First come named turns, each shown by rows before and after it. For each pair of rows after them, which turns, in which order, take the first row to the second? The first pair is done for you.
turn X:
[-41  37  21 -40  22   9   2  58  38 -69  20 -63 -18  33 -23 -12] => [-42  35   7 -17  16  17   0  71  47 -55 -17 -74 -21  21  -8   0]
[ -2  -8  16 -29 -12 -21  -6 -38 -59  -9  -2  35  10 -17 -27  20] => [  7 -24  21 -54  16   4 -23 -36 -42 -19   1  27  11  -6 -31  -2]
[ 17  24  -9  30 -15 -43  18 -12  -8   3  26  38   4 -19  16  -4] => [ 26  14  -1   6   5 -35  11 -21  -2 -13  45  41   4  -1  -6 -21]
turn Z:
[ 11  13 -20  50 -11  11  17  32  35  -6 -17  31  -2 -35  39  -6] => [ 23   0 -20  39  -2  16   9  22  42  -7 -24  32   4 -36  34 -17]
[ -8  -9  -3 -57  21   4 -12 -11 -40   9  68   7 -26   7 -36 -33] => [-31  10  -9 -21 -18 -23  -4  -3 -77  25  32 -17 -42  -6 -33  24]
[  4  -5 -26  18  22  42  -1  38  76 -31  -5  14  -9 -16  34 -42] => [-37  28 -26  51  -6  15  20  50  53 -30 -12  -3 -29 -22  43  -6]
[ 13  18  47  16   4 -14  54  24  12 -11   5  24 -18 -17  25   0] => [ 29  -1  46  17  -7 -15  39  24   3   3 -31  14 -14 -23  27  18]
turn S:
[  4 -40   7 -35  24  25 -36  -1 -28  18 -53 -68  -3  28 -15  24] => [ -8 -20  16 -33  -8 -20 -22 -25 -64  18 -20 -52  -7  30 -30  41]
[-12  49  -7  -8   1 -36 -32  39 -44  -2  58 -40  -4  52   8  13] => [  0  38 -25   8  14   8 -34  78  -2  -1  12 -56  -3  36  44   7]
[ -8  25   1  10  -3 -10  18   0   8   3  -5  10  -5  -7   4 -10] => [  5  12  -3   0   9   3   4   1  24  -3 -12  10   0  -3  -1 -23]
turn A:
[ 40 -16  -8  10   0 -12  17  -4  33   9  18  54  34   0  29 -19] => [ 20 -15 -16  28 -25 -13   7  11   0  38 -49   8  23  -2  36  33]
[-39  33  -4   8 -44   0   6 -20 -53  23 -57 -43  -6  14  35  66] => [ -4  -7  24 -82  21  26 -17 -67 -21 -14  26 -11  17  56 -14 -19]
[ 11 -21 -18  17 -30 -14  -3 -17 -23  20 -19  16  19 -16   2  23] => [ 22 -40  -3 -23  -7  -5 -22 -35 -15  14 -11  14  23  -4 -16   5]
[-48  17  31 -21  31 -21  14 -32 -38 -19  51 -18  -8  40 -41  15] => [-57  45  15  18  11 -43  40 -16 -27 -26  63   9  -9  11 -16  22]
turn G:
[ 24  14  32 -35 -20 -37   9 -23 -41  32 -17 -11  -2  15 -21  20] => [ 36   4  36 -59   6 -22   6 -30 -13  13  14   3  13  22 -27 -19]
[ 35 -14  29 -36  15  31 -32  -6 -16 -10 -14 -27  17  39 -12   0] => [ 26 -13  21 -26  15  35 -35   0 -18 -11 -19 -43   7  36  -2  -2]
[-12 -17  -8 -38  -1 -41 -33   2  19  25   1 -36  24  17 -10 -13] => [-13 -19  -9 -41   1 -34 -35  12  23  25   2 -40  19  18  -8 -16]
Pairs:
Each pair is 2 to 3 turns apart.
[ 14 -15  14 -17  -2  32  -6  39  42 -15 -24  -3   4   3  22 -22] => [ -1   6  16  16 -49  -7   8  35   1  10 -35  -3  -7 -15  27  20]  G then X
[-55  53  18  17  31 -45  60  35  -2  -6  18 -31   4 -39 -25  19] => [-12  -1  24 -28  36 -26   5   8 -28  33 -59 -76  19 -33 -36  35]  A then Z then X
[-61  30 -11  17  12 -21  -4  22 -18  -5  30  -5  -9   7 -15 -19] => [ -7   2 -24  33  -5  -6   0  22  18  11   6  46  12 -36  19 -34]  Z then Z then A
[ 28 -32  62 -25 -15 -24 -19 -63 -71  23 -12   0   4  12   8  16] => [ 36  -6  48  13 -17 -21  31 -42 -16  -2  48  77   5 -12  42 -26]  X then A
[ 67 -54   8 -35  42   6 -32 -20  33   4  -2  23  33  -6   3 -48] => [ 53 -14  -3  43 -42 -54   6 -12 -13  36 -36  35  24 -51  35  22]  X then X then X
[-28  20  11   2 -20  -4 -23  18 -40  22 -22 -43 -17  23   1  52] => [-11  16  30 -32  10 -14 -12 -20 -22 -16  63   8  -3  44 -31  -4]  X then A
[-27  26 -26  27 -15 -16   3  10  17 -23 -50 -55   2 -37  15  25] => [ -9  -3 -21 -18  23   9 -28  -5  33 -24 -56 -68  12 -17   3   1]  A then X
[-14  13 -23  43   2   5  24  21  24  14 -50 -20 -18  -1  14  33] => [  7  -9  -3  -7  48  17  17  -6  50 -22  25  19  -2  26 -11 -31]  A then G then A
[ -8 -21   1 -42  -8 -20  22 -39 -31   1 -30  29  14 -12 -28  27] => [  0 -26 -23 -14   0   8  24  -2  10   1 -63  29  15 -36   7  22]  A then A then S
[  3  24  -2  15 -29 -32  17   9   4  -5  41  24  -2  13  11  12] => [ -5  15 -10   7 -29 -21  -5  16 -16  20 -10 -27 -12  21   3  44]  G then A
[ 28 -21 -20  20 -15  16  -8  26  15  27 -71  -6   4 -20  48  13] => [-20  24  23 -16   7 -31  15 -22 -15 -27  76  23 -12  31 -23 -11]  S then Z
[ 29 -17 -23   0  29  49 -10  28  55 -12 -29   3   7   1  15 -38] => [ 60 -31   0  -4 -31 -28 -11 -33 -23  29 -30  27  23 -16  -1   9]  S then A then Z
[ -2  -8  12 -10  18   4 -24   0 -17  19 -53 -48  -8   6  -8  27] => [ -4  31  -8  52  -9 -15  31  23  10  -1  -8  18  -8 -27  34  17]  A then A
[-30  -2 -12 -43  61  49 -21  37  34 -32 -23 -63 -15  43  -8 -14] => [-49  42 -24  32 -21  -5  16  51 -10   2 -53 -52 -32  -1  26  57]  X then X
[-57  -5 -11 -20  40  35  -8  24   1 -10 -20 -78  -1  -3  -8  33] => [-20 -11 -11 -14  58  40  20  17  57 -42  53   4  16 -18   8 -29]  Z then A
[ 42 -11   4 -29 -37 -26 -35 -23 -46  27 -49 -50  21 -23   7  28] => [-28  37 -23  13   2  28   5  60  34 -32 -20 -60 -11 -19  41  -6]  Z then Z then S
[ -9   1 -19  -9  23  22  -4  18   7  -7  -9 -25  -5  11 -22 -29] => [ -8   2  -2 -11  -3 -19  -3 -12 -31   4  15 -16  -1  11 -38  -9]  G then Z then S
[ -8   3  -9  16  47  24  -4  33  47  -5 -51 -14  -4 -22  34 -15] => [-13   7  35 -34  40 -40  -6 -44 -17 -19  40  13   2  15 -29 -16]  A then S
[ 13  15 -14  24  18  76 -33  27  15  15 -52  13 -43   8  60   7] => [ 34  24  14   7  28  48 -11 -13  17 -17  45  83 -28  14  40 -36]  X then A then A
[ 33 -12  11  15 -11 -34  31 -25   9   3  44  59   1 -11   4  -2] => [-12  25   6  40 -17 -38  47  -6 -10   3  44  22 -17 -11  -2  24]  X then Z
